In the rows, 128 means zero.
The rows below come in pairs that one turn or mirror swaps. Which row does each named row swap with?
The rows were stretched afterwards, more along some directions than others.
Bobab: [115 142 118 125 155 139 123 101 164 109 114 136 131 128 153 145 146 149
 137]
Magav: [141 153 117 122 128 141 131 150 107 123  89 136 136 140 144 160 115 142
 109]
gop: [113 166 103 129 140 139 131 155 115 122 132 133 129 118 158 133 127 152
 113]
vap: [ 91 164 107 136 157 125 119 124 149 134  76 115 122 137 148 127 133 140
 147]
rema: [124 146 120 126 127 151 138 165 102 116 100 125 120 138 136 168 103 123
 111]
Bazik: [104 153 107 130 165 139 117 124 157 117 110 135 120 130 143 144 125 155
 130]
Vut: [109 139 115 116 151 126 124 154 129 130 120 118 104 125 164 119 134 132
 127]
beg: [135 108 105 114 148 152 135 121 134 130  84 128 116 152 148 152 127 141
 125]
vozi: [102 130 105 136 165 128 122 127 143 136  58 107 118 132 117 130 123 141
 125]
fipo: [108 160 106 136 151 128 118 134 135 124  81 121 121 135 157 132 114 132
 112]
Rigep: [124 154 129 124 134 124 113 122 134 131  78 126 127 143 144 143 125 123
 125]
Teku: [131 136 123 114 145 148 112 146 110 126  82 131 109 151 121 184 110 132
 104]
noga: [115 121  88 133 142 133 129 141 128 129  91 113 106 125 124 139 124 166
 102]
Sabu: [ 97 189  97 138 168 136 121 153 145 130  68 137 130 136 166 134 110 147
 130]
Selo: [105 171  97 139 158 126 128 147 136 132  53 124 126 129 156 126 112 153
 141]
gariv: [132 145 135 102 155 162 121 140 150 122  90 144 120 152 144 187 117 129
 126]
dovid: [146 168 102 127 135 129 116 121 129 118  83 140 139 116 122 164 113 159
 110]
nesog: [110 160 118 128 154 133 104 154 138 123  93 124 124 132 142 131 127 131
 105]
Lugu: [123 125 113 136 129 133 115 125 127 129  74 125 105 144 119 143 120 135
 115]
Nir: [105 179  96 144 141 112 115 135 123 144  68 112 122 126 128 127 104 148
 114]
dezez: [132 168 109 127 153 140 121 160 114 114  50 132 124 123 144 181  95 162
 111]
Riros: [120 139 116 121 132 130 114 124 133 131  81 114 115 129 112 145 128 138
 119]
Fep: [119 159 106 135 145 104 104 115 123 129  96 122 127 115 132 132 125 151
 114]
lup: [120 178 110 111 167 153 121 191 120 125  78 139 125 134 160 168 101 151
 120]
miz: [124 158 126 113 148 159 118 108 154 107 120 147 134 137 166 149 144 145
 136]
Suvu: [119 145 104 108 150 165 134 172 122 131  94 132 109 137 161 148 119 143
 128]
fibez: [128 163 125 124 163 144 113 125 124 109  93 137 141 127 153 158 125 144
 114]
Lume: [117 139 122 135 133 133 118 127 126 114 100 135 115 150 119 167 115 139
 108]
Lunem: [119 174 118 127 154 142 106 120 132 109  87 136 131 138 158 167 127 150
 125]
rom: [140 142 137 105 142 156 125 142 125 115 111 150 123 131 154 180 122 138
 123]
reki: [144 150 106 114 123 143 130 138 114 134 119 145 123 133 134 156 113 142
 107]
nimeb: [109 154 104 122 149 135 127 185 132 138  69 116 112 135 128 147  97 148
 108]
ris: [124 122 108 119 145 157 144 155 139 130  77 129 116 153 128 162 114 147
 122]
vekif: [117 154  94 139 142 125 133 114 159 125  80 129 133 118 131 129 124 159
 136]
Sutu: [122 139 128 103 165 137 118 161 144 126  93 122 122 117 149 156 130 140
 113]
Zepi: [127 121 103 126 123 142 142 133 134 126 100 130 108 131 129 154 113 154
 110]
Zugav: [123 151 116 104 163 138 129 161 132 137  87 123 119 124 147 167 107 130
 115]
pom: [132 170 118 105 154 141 125 167 128 127  98 140 136 128 174 154 113 155
 115]
dilu: [103 157 102 139 150 120 124 167 124 125  49 111 117 124 157 133 109 160
 120]
mobe: [120 171 110 115 166 148 127 131 147 127  96 140 131 127 168 162 115 163
 129]
zibun: [101 142 123 128 150 143 130 125 141 121 101 132 121 148 169 135 134 133
 141]
Repa: [120 168 105 129 154 118 118 164 117 131  43 118 121 114 138 169  97 156
 104]
dop: [123 152 109 134 138 117 104 112 131 128  95 123 125 130 110 140 132 135
 113]
Sib: [123 135 118 114 153 135 122 111 145 135 112 146 125 154 142 148 136 138
 134]
luze: [121 142 110 129 124 144 131 166 101 110  77 115 107 120 155 154 111 153
 105]
vekel: [125 131 121 114 148 143 118 159 121 107 112 123  97 127 153 162 120 144
 102]
neb: [126 137  93 120 157 126 120 142 153 141  62 113 118 126 123 132 122 161
 123]
fasil: [128 189 121 123 142 136 124 162 128 105 106 135 145 108 164 151 115 155
 118]

zibun pairs with Teku
beg pairs with rema
dovid pairs with vekif

